In the data rows, 128 means zero.
Here is a table of points, one per row:
[132 113 121 145 132 172 137 119  89 194 143 104 123 123 128 148 130 120 152 170 145 100 115 140 137 103 154 106 121 117 105 121 165 123 131  94 109 136 117 133 104 103]
[145 156 108 134 139 125 182 129 119 113 117 152 121 154 183 102 178 150 111  98 119 110 100 119 136 167 140 144 110 114  90 106 118 122 117 133  96 139 118 115 119 128]
[154 132 119  90 107 122 128 133 106 106 133 112 111 164  89 109 144 125 106  93 145 119 114 196 122 163 149 121 193 177 119  94 136 119 113 124 136 136 106 163 125 124]
[113 102 154 102 123  79 132 141 123 105 134 115 126 143 154 143 142 112 118 187 197 105 128 140 127 115  99 110 155 119  93 186 116 127 119 142 116 118 127 128 143 121]
[119 103 144 115 172 110 118 114 125 114 168 147 111 125 108 167 166 117 148 122 115 106 134 130 101 114 106  96 117 109 184 130  97  94  95 171 125 171 166 134 152 116]
[123 160 161 110 103 132 124 105 141 110 144 109 109 113 131 129  83 129 120 146 126 153 115 141 103 148 119 105  95 115 121  96 123 177 143 126 109 122 225 157 174 101]
[119 162 131 114 109 123 108 124 113 127  90 116 145 125 124 113 130 108 124 100 106 128 121 115 112 110 108 152 124 151 182 136 160 182 134 106  90 216 112 125 152 147]
[103 117 132 127 164 143 143 122 135 128  93 106 102  89 121 143  81 159 129 128 154 115 113 173 132 170 133 153 185  88 136 134 142 133 145 119 110 122 106 117 100 130]
[121 112 116 107 107 150 116 125 146 216 107 110  99 195 157 127 122 124 109 124 128 137 129 139 156 117 134 116 116 120 124 176 116 117 140 131 136 131 133  86 120  84]
[177 130 133 111 105 122 145 203 133 135 123 163 105 108 101 126 155 123 104 137  97 122 139 137 106 156 175 121 139  92 130 108 102 130 124  97 163 135 106 125 120 113]
[110 124 120 140 179 131 138 113 121 155 116 116  91 135 102  94 153 107 117 162 111 188 127 107 151 106 112 170 125 126 103 125 139 173 102 112 110  99 115 139 174 141]
[169 109 124 153 134 127 117 123 109 107 135 103 120 112 136 108 136 171 103 165 143 121 149 130 146 116 115 128 142 125 155 132 147 111 128 116 111 142 116  98  94 150]
[103 134 132 125 109 127 145 124 126  97 109  92 114 130 146 107 229 159 103 101 120  98 133 124 121 165 178 110 115 132 142 116 166 136 110 165 139 111 126 129 110 119]
[208 118 117 135 116 125 176 103 128 131 123 109 116  95 118 105 127 130 118 146 136 108 146 145 134 133 132 122 117 136 120 174  96 124 129 138 134 133 109 112 137 115]
[156 141 131 115 157 115 109 119 115 104  95 189 129 124 138 114 110 156 160 132 121 139  99 122 109 131 144 119 124 191 133 114 143  85 142 114 177  93 131  95 123 118]
[116 104 134 185 129 152 125 155 136 104 169 122 107 112 114 103 134 110 141 102 149 156 125 110  99 102 126 159 121 127  97 154 124 132 116  93 124 122 178 162 112 136]
[132 136 108 119 108 119 135 114 171 110 132 124 113 116 129 141 114 121 113 151 153 167 160 105 119 117 180 110 136 153 143 164 106 150 126 134  96 112 118  94 100 125]
[145 149 118 131  93 172 119 153  98  83  92 108 112 125 140 142 126 123 113 188 162 118 110 111 165  95 118 154 141 125 114 165 121 104 111 118 141 137 149 119 128 141]
[122 104 155 133 122 118 137 126 114 105 142 101 161 139 119 129 106 129 155 126 115 148 137 114 145 156 113 120 110 124 122 130 110  86 122 108 135 144 149 164 195  85]
[136 107 116 131 120 103 177 146 104 113 111 170 133 152 129 201 146 122  97 117 111 116 122 154 121 136 182 118 128 156 108 104 143 108 109  99 101 126 150 122 112 121]
[108 137 104 113 123 128 133 123 107 125 138 123 132 105 166  96 107 123 138 143 112 135 212 140 137 123 138 118 169 130 152 136 132 115 133 128 108 106 141 107 112 124]
[147  99 124 196  89 114 116 109 150 130 120 127 120 133 166 122 159 111 164 134  84 155 113 196 113 126 130 134 169 133 114 119  98 131 131 148 110 102 112  80 124 124]
[116 122 107 128 109 114 105 116 125 108 106 165 150 140 129 136 150 120 159 120 141 107 122 166 125 126  97 133  83 134 113 123 137 164 149 104 191 112 110 152 110 151]
[115 148 106 128 126 126 111 152 172 139 122 119 189 113 109 146 135 127 153 129 137 104 124 122 128 142 119 160 109 108 121 111 134 116  96 110 100 161 119  91 169 133]
[115 133 162 123 150 176 134 112  86 147  98 125 161 129  71 118 143 115 143 143 132 155 103 124 110 141 104 122 113 130 128 161 101 129 134 156 104 106 168 116 108 144]
[132  86  98  88 150 129 132 123 202 119 120 133 141 124 127 115 108 105 163 145 153 119 111 126 118 115 113 145 115 139 141  91 149 160 102 171 121 160 135 123  99 134]
[129 124 118 108 100 120  91 157 106 128 131 120 140 162  94  95  85 164 130 144 129 124 119 120 142 131 174 139 108  94 118 112 166 136 123 194 117 129 121 122 144 167]
[127 121 101 111  90 109 151  90  99 187 140 142 124 113 142 112 104 141 106 136 134 119 132 116 153 112 139 164 144 137 107 140 109  84 133 132 129 140 149 164 129 165]
[110 108 121 137 121 107 153 175 127 143 123 119 114 111 137 153 115 170 103 105 108 107 128 108 131 143 120 119 121 227 140 112 130 168 103 120 138 106 115 109 138 133]
[110 102 136 150 151 107 103 125 119 116 169 135  98 117 106 169 139 103 126 128 102 132 127  96 166 140 109 141 113 129 104  95 127 113 227 152 128 174 122  93 148 130]
[128 105  76 106 146 138 126 124 130 107 139 126 209 140 137 113 131 119 104 109 149 147 120 113 100 125 117 131 140 121 120 111 155 149 163 111 175 138 145 112 126  93]
[124 139 112 118 132 102 123 110 127 107 168 133 147 126 109 193 131 113 126 113 120 157  98 123 197 130 109 167 115 114 177 118 111 133 115 163 143  71  90 139 125 107]
[108 114 144 152 149  81 114 122 148 130 150 106 162 121  97 109 129 139 113 159 121 115 110 128 130 109 130 143 120 127 161 146 106 110 149  88 112 117 155 146 147 160]
[187  87 122 151 137 119 123 121 106 105 105 136 119 153 142 136  96 144 130  97 124 162 222 157 122 147 135 112  96  94 134 150 110 137 122 117 114 118 109 129 121 130]
[123 120 227 135 147 114 123 133  96 149 161 136 162 120 133  93 118 104  80 125 139 168 126 123 150 124 107 123 124 112 162 128 154 107  91 127 127 123 126 112 114 110]
[105 109 181 157  92 139 125 125 109 123 155 141 114 129 132 123 105 118 112 133 178 116 104 114  88 132 135 205 115 132 107 150 117 125 140 166 125 122 106 122 132 119]
[136  90 124 119 141 185 122 163 126 139  90 133 166  95 142 115 111  91 114  93 105 100 125 123 122 124 166  95 126 120 129 138 127 117 120 157 140 109 138 121 197 180]
[104 141  89 179 119 128 118 115 142 152  96 108 101 136 144 121 129 114 118 175 142 118 152 149  98 153 107 137 128 120 206  95 133 114 145 124 139 106 127 124 115 111]
[ 91 128 132  96 133 162 127 102 135 135 171 128  93 128 174 137 123 105 134 153 141 116 122 139 131 136 144 144  84 116 136 142 122  99 124  95 126 124  99 140 137 172]
[113 139 128 115 123  93 155 129  93 107 150 126 115 103 116 125 139 118 220  95 124 163 105 124 164 107 123 124 131 112 177 126 111 119 121 110 158 150 161 110 145 109]
[120 111 109 112 158 124  93 155 100 126 122 169 130 144 158 113 128 179 176 132 108 111 107 102  98 136 142 127 142 142 151 128 103 151 114 132 115 131  83 171 131  91]
[122 121 155 136 171 114  95 117 191 131 110 112 122 125 135 137 122 121 113  99  92 118 113 108 151 113 124 180 124 108 132 123  99 133 119 144 121 154 196 182  86 107]
[153 139 107 123 125 154 107 122 130 159 177 102 124 108 116 111 124 139 131 108 143 142  95 132 123 140 139 106 122 132 117 196 150 103 118 105 126 122 129 114 111 151]
[120 187 121 132 196 124 108 118 102 118 171 108 117  97 125 170 139 118  94 106 109 128 122 132 126  78 119 122 117 121 108 115 111 139 193 203 128 124 119 145 144  99]
[143 177 119 181 133 130 228 156 140 115 143 123 119 219 131 131  80 114 121  98 101  94 123 122  97  95 103  93 119 108 123 111 141 114 122 144 129 115 114 138 101 168]
[126 139 141 122 151 122 114 100 112 131 135 140 168 136 126 122 102 125 130 142 114 102 130 127 125 117 146 110 125 139 103 105  99 196 114 106 220 161 125  93 113 123]
[132 142 120 133 136 138 135 109 128 111 117 118 116 141  84 116 126 110 150 146  94 116 201 103 121 167 136 152 154 140 115 186 155 119 121 115 116 111 113 116 112 106]
[129 147 113 181 109  94 104 119 126 169 126 157 114  94 136 132 111  95 122 138 155 109 117 115 146 167 118  62 141 118 106 165 151 153 116 138 112 129 145 166 106 128]
[131 176 117 113 121 115 149 147 125 112 143 117 119 183 170 153 139 141 103 112  93 117 113 104 107 175  93 105 176 117  99 115 107 123 128 118 126 119 126 132 108 190]
[106 130 112 103 108 116 149 151 130 139 119 189 139 100 109 122 167 200 108 123 115 139 156 158 111 109  87 126 107 115 116 115 134 143 135 126 124 129 132 138 111 130]
[ 97 142 119 127 130 146 126 109 190  98 107 176 134 130 106 111 108 164 110 121 124 153 111 129 127 107 119  84 143 127 100 129 144 118 120 131 181 186  94 135 152 111]
[111 127 171 100 111 115 128 132 138 104 135 116 134 117 115 139 137 124 186 108 108 139 118 112 207 116 121 101 112 125 147 126 105 121 219 124 124 125 109 143 111 113]
[139 131 157 100  89 146 116 113 159 173 115 131 138 101 125 179 129 140 138  97 103 102 144 110  91 102 110 153 142 107 122 124 198 129 112 128 130 103 131 140 162 120]
[108 158 111 165 118 193 112 114 130 148 112 114 112 112 121 132 131 135 140 100 185 141 178 125 142 139 119 127 153 139 135  88  80 104 106 142 114 132 109 128 103 122]
[124 116 132 113 119 120 122 130 142 135 105  97 173 111 155 131 129 106 153 159  99 189 120 109  95 123 122 113 109 161 107 100 147 120 126 145 152 162  86 172 108 139]
[148 177 124 102 139 126 107 191 149 123 125 147 123 127 133 113 137 118 110 109 109 103 156 179 136 119 125 142 107 184 107 116 128 117 120 101 113 108 134 118 118 110]
[134  93 142 143 108 200 124  97 146 110 143 143 121 153 133 119 119 124 107 148 134 122 105  97 153 105 115 109 157 116 158 111 130 152 144  92 103  91 143 151 153 126]
[151 145 165 108 145  92 116 128 128 168  90 116 118 149 105 117 130 133 154 103 206 127 123 100 102 110 151 121 133 102 110 103 144 129 124 117 124 106 132 113 157 178]
There is one direction along which these points spread out most. Take the direction at right angles to it along which they spread out most. Go by this last direction. For each point below, how far along it does it lie, from 0 to 99? 50 is the average, and the first point above lies past it. One standard deviation of the points above along it is 16.
[113 139 128 115 123  93 155 129  93 107 150 126 115 103 116 125 139 118 220  95 124 163 105 124 164 107 123 124 131 112 177 126 111 119 121 110 158 150 161 110 145 109] 37
[119 103 144 115 172 110 118 114 125 114 168 147 111 125 108 167 166 117 148 122 115 106 134 130 101 114 106  96 117 109 184 130  97  94  95 171 125 171 166 134 152 116] 38
[103 117 132 127 164 143 143 122 135 128  93 106 102  89 121 143  81 159 129 128 154 115 113 173 132 170 133 153 185  88 136 134 142 133 145 119 110 122 106 117 100 130] 67
[105 109 181 157  92 139 125 125 109 123 155 141 114 129 132 123 105 118 112 133 178 116 104 114  88 132 135 205 115 132 107 150 117 125 140 166 125 122 106 122 132 119] 70
[110 102 136 150 151 107 103 125 119 116 169 135  98 117 106 169 139 103 126 128 102 132 127  96 166 140 109 141 113 129 104  95 127 113 227 152 128 174 122  93 148 130] 37
[106 130 112 103 108 116 149 151 130 139 119 189 139 100 109 122 167 200 108 123 115 139 156 158 111 109  87 126 107 115 116 115 134 143 135 126 124 129 132 138 111 130] 29
[154 132 119  90 107 122 128 133 106 106 133 112 111 164  89 109 144 125 106  93 145 119 114 196 122 163 149 121 193 177 119  94 136 119 113 124 136 136 106 163 125 124] 36
[129 124 118 108 100 120  91 157 106 128 131 120 140 162  94  95  85 164 130 144 129 124 119 120 142 131 174 139 108  94 118 112 166 136 123 194 117 129 121 122 144 167] 51
[148 177 124 102 139 126 107 191 149 123 125 147 123 127 133 113 137 118 110 109 109 103 156 179 136 119 125 142 107 184 107 116 128 117 120 101 113 108 134 118 118 110] 34
[124 116 132 113 119 120 122 130 142 135 105  97 173 111 155 131 129 106 153 159  99 189 120 109  95 123 122 113 109 161 107 100 147 120 126 145 152 162  86 172 108 139] 32
[151 145 165 108 145  92 116 128 128 168  90 116 118 149 105 117 130 133 154 103 206 127 123 100 102 110 151 121 133 102 110 103 144 129 124 117 124 106 132 113 157 178] 57
[104 141  89 179 119 128 118 115 142 152  96 108 101 136 144 121 129 114 118 175 142 118 152 149  98 153 107 137 128 120 206  95 133 114 145 124 139 106 127 124 115 111] 64
